Rotation paths and how fast each direction turns (degrees a step):
Each turn is a multiple of 5 degrees from 10 to 175, or 0.
Each row of a path follows its step; steps can be skipped.
Rotation 1:
step 5: [ 13 -15 -34 -20 -16 -15  34  -6  -5   8 -15  13  -9  -5  -2  20  -5 -18
  16  -7 -11 -24   5  15  15 -14   6  -1   2 -13 -24  18   5  35  -4  19
  47  -2  13 -15  11  12 -15  18 -20 -15   1  22 -14  14   5  -2   4  -3
 -15  10  31  11 -22  28  -3 -21  33  -2  14  10   6 -23   6  11   1  12
 -16   9  15  17  18  30  17 -11   3  -8   6  -1   9]
step 7: [ 31  -8  -1 -13 -18  25   5  -2  18 -18 -11  -9   6 -30  -3 -21   3 -30
 -15   8 -12  -9  -4 -14 -25  20  -9  20   2   2 -36 -26  24 -14  -7 -13
  26 -20  14  -2   8 -20 -32   7 -16  -4  -2  -9 -27 -11 -27   0  -1   6
 -15  -1   1  -7  17 -10 -29   7  29  -8  -3  13 -11  12  -5  17  -8  -2
 -12  26 -21  12  34 -30  -2   2  11  -3   0  -5 -17]
step 17: [  7 -20 -26 -12  16  -9  21 -10   3 -21  -6 -12 -12  10  11   6  -7  -5
  16 -16 -13 -36  -7  -3 -42 -10  10  -5 -11  -9 -19 -27   1  16 -10   1
 -20  -4  -2 -26  19   1  -7  10  10 -15  11  16  -7  -1 -14   0  -3  -7
  -4  21  25  18  32  12 -17   7  36  -3  18   0 -13  -4  21  -5   1  16
  21  12  35  15  13   4  -8  17   6 -28 -22  -6  37]
step 20: [-28   1 -12 -25 -28   6 -31   8   1 -19 -15   3  11   0  34  16  -6  -1
 -21 -33   3 -26  17   8 -11  21  -5 -16   5  20   6 -11 -25 -12  21   5
   7  -5  33   6  -5   2 -16 -14  12  -6  -6   6 -35  -3 -15  -6  13   1
 -27 -29  21  21  11  15 -30   3  19 -25   5   3  18   2   9  -5  10  18
 -22  -8   4  19 -20   1  -7 -25   5   3  15  -7  -4]
step 21: [-15 -24   7 -14   4 -13   1  28 -11   9   4   1   5 -22  10   3 -31   1
 -15 -13  14 -21   8  -7   4 -24  -2 -31   8  -4 -24  11 -19   4  10  -1
  45  16  18 -16  -6  14 -37  20  -1  -4 -35  29 -33  17   5   2   3 -13
  -3  11   0  -3  22  -7  -4  22  19   4  20   1   0  -2 -33   0 -19   6
 -30  -2   7   1  10  -5 -16 -15   7  -6  -4   4  26]
step 24: [  4  -2  -4  14   3  37  37   6   6   2 -20  -1  -8 -22   4   6  -3   5
   7 -28 -12  20  18   7  -9  32 -23   3 -16  -5 -26 -10  14  22 -12   1
  27  -8   2   9 -13  32  -7   4 -22 -12  -4 -10 -23 -19 -34   1  20   1
 -12 -10  12 -12  11  23  -4  -3  -5  -6  14  -4 -29  30   0  12 -11  -8
 -29  15  21  12 -11  17 -14  -6  -6  19   7 -35  11]
step 25: [ 40 -23 -18  -4  11  -6  15   4 -18  -3 -37  -8   1 -23  -2  32  15 -11
  28  -8 -18 -26   1  -7 -18  -1   5  -9 -15   9  -2 -13  31 -15  -6 -12
  13   4  17 -20  13  -1  -7 -20  -5  11 -10   2 -26  -2   9  -6   9  30
 -49   5  11  -6  20  13  -9  16  27  -3   7   9   4  18  13   6  -2  18
 -27   0   0  17  -5  12 -12 -16   4   9 -16 -14 -23]
Directions:
[ -3   5   2   1   3   3  -1   2   1   1  -3  -4   1  -5   1  -2   0   3
   3   1  -1  -5  -1  -3  -1  -1   2   3   0  -3 -12  -7  -2   3   1  -2
   0  -1  -7   3  -4   1   3  -5  -2  -2  -1   3   8  -4   4   1   5   8
   1   0   4  -7   4   1  -9  -7  -8  -6   2   4   2  -3   4  -1  -4  -5
   4   0   0  -1  -8   2   2  -4   5   4   2   2  -4] : 70
[ -3   7   0   3   3   0  -3   2   3   1   0  -1  -4   4   3   3  -5   4
  -4  -1  -1   1   4   5   1  -3  -8   5   2  -2   3  -4   3  -2  -5   1
  -4   4  -2  -1  -1   3   0   1   0   2   2   4 -10  -2  -4  -3   2   2
  -2   0   4   2  -4  -2  -2   2   2  -4  -1  -2   0  -9  -1  -7   0  -1
  -6   0   2  -7  -7  -7   5   7  12  -6  -5  -2   3] : 125
[-5  5 -4 -1 -2  1  1 -3 -7 -3  6  0  1 -3 -4  4  1 -2 -1  0  1 -1 -1  1
  1 -6  1 11  3 -1  1  9  1  7 -9 -2 -7 -4  8  2 -4  1  5 -2 -3 -2 -2 -3
  3  6 -3  1  2  1  2 -3  3 -2 -9  3  1 -5  3  4  3  0  1  0  3 -1 -4  0
  2  1  6 -3  3 -3  0 -6  2  9 -2  1  6] : 80
[  4   4   3  -5  -1   0   6  -5  -1  -1   2  -4  -2   7   0   6   4   1
   1   2  -3   3   2  -5   5   1   3  -3   2  -2   3  -1  -3   2  -3  -1
   0   2   3   2   3   6  -5   0   0  -4  -1   1   4   2   1   7  -1   3
   2   1  -2  -5  -1   1  -1  -3   0   3   6   7  -5   5   5   6  12   2
  -3   6  -3  -1 -10   1  -7   6   7  -5  -2   0   5] : 55
[-4  1  3  6  0 -6 -3  4  3 -5  4  3  4  3  0  1 -2  3  4  2  8  2 -3 -5
  0  3 -2  2 -4  6 -1  2  7  1  2 12 -5 -1 -1  0  0  2  0 -4 -2  1 -7  3
 -1  5  1  3  1 -2  8 -1  9  3  7  3 -4  1 -1  0 -1  6 -1  2  7 -2  5  3
  6 -6 -1  0  3 -4 -1  6 -3 -4 -2  3  4] : 20
[  1  -4   4  -6  -3   9  12   4   9   2  -2  -1  -2   0  -4   1   5  -2
   2  -3 -10  -7   4   2   0  -2   0   2   6   5   3   1   5  -6  -2   3
  -6   1  -3  -8   8  -2  -1   0  -2   0  -1   2   6   1   1  -2   2   2
   5  -1   6   3   1  -4   0  -5  -1  -1  -4   2   4   0   4  -1   1  -4
  -2   1   0  -2   8   2   1   3   2   2   1  -1   2] : 35
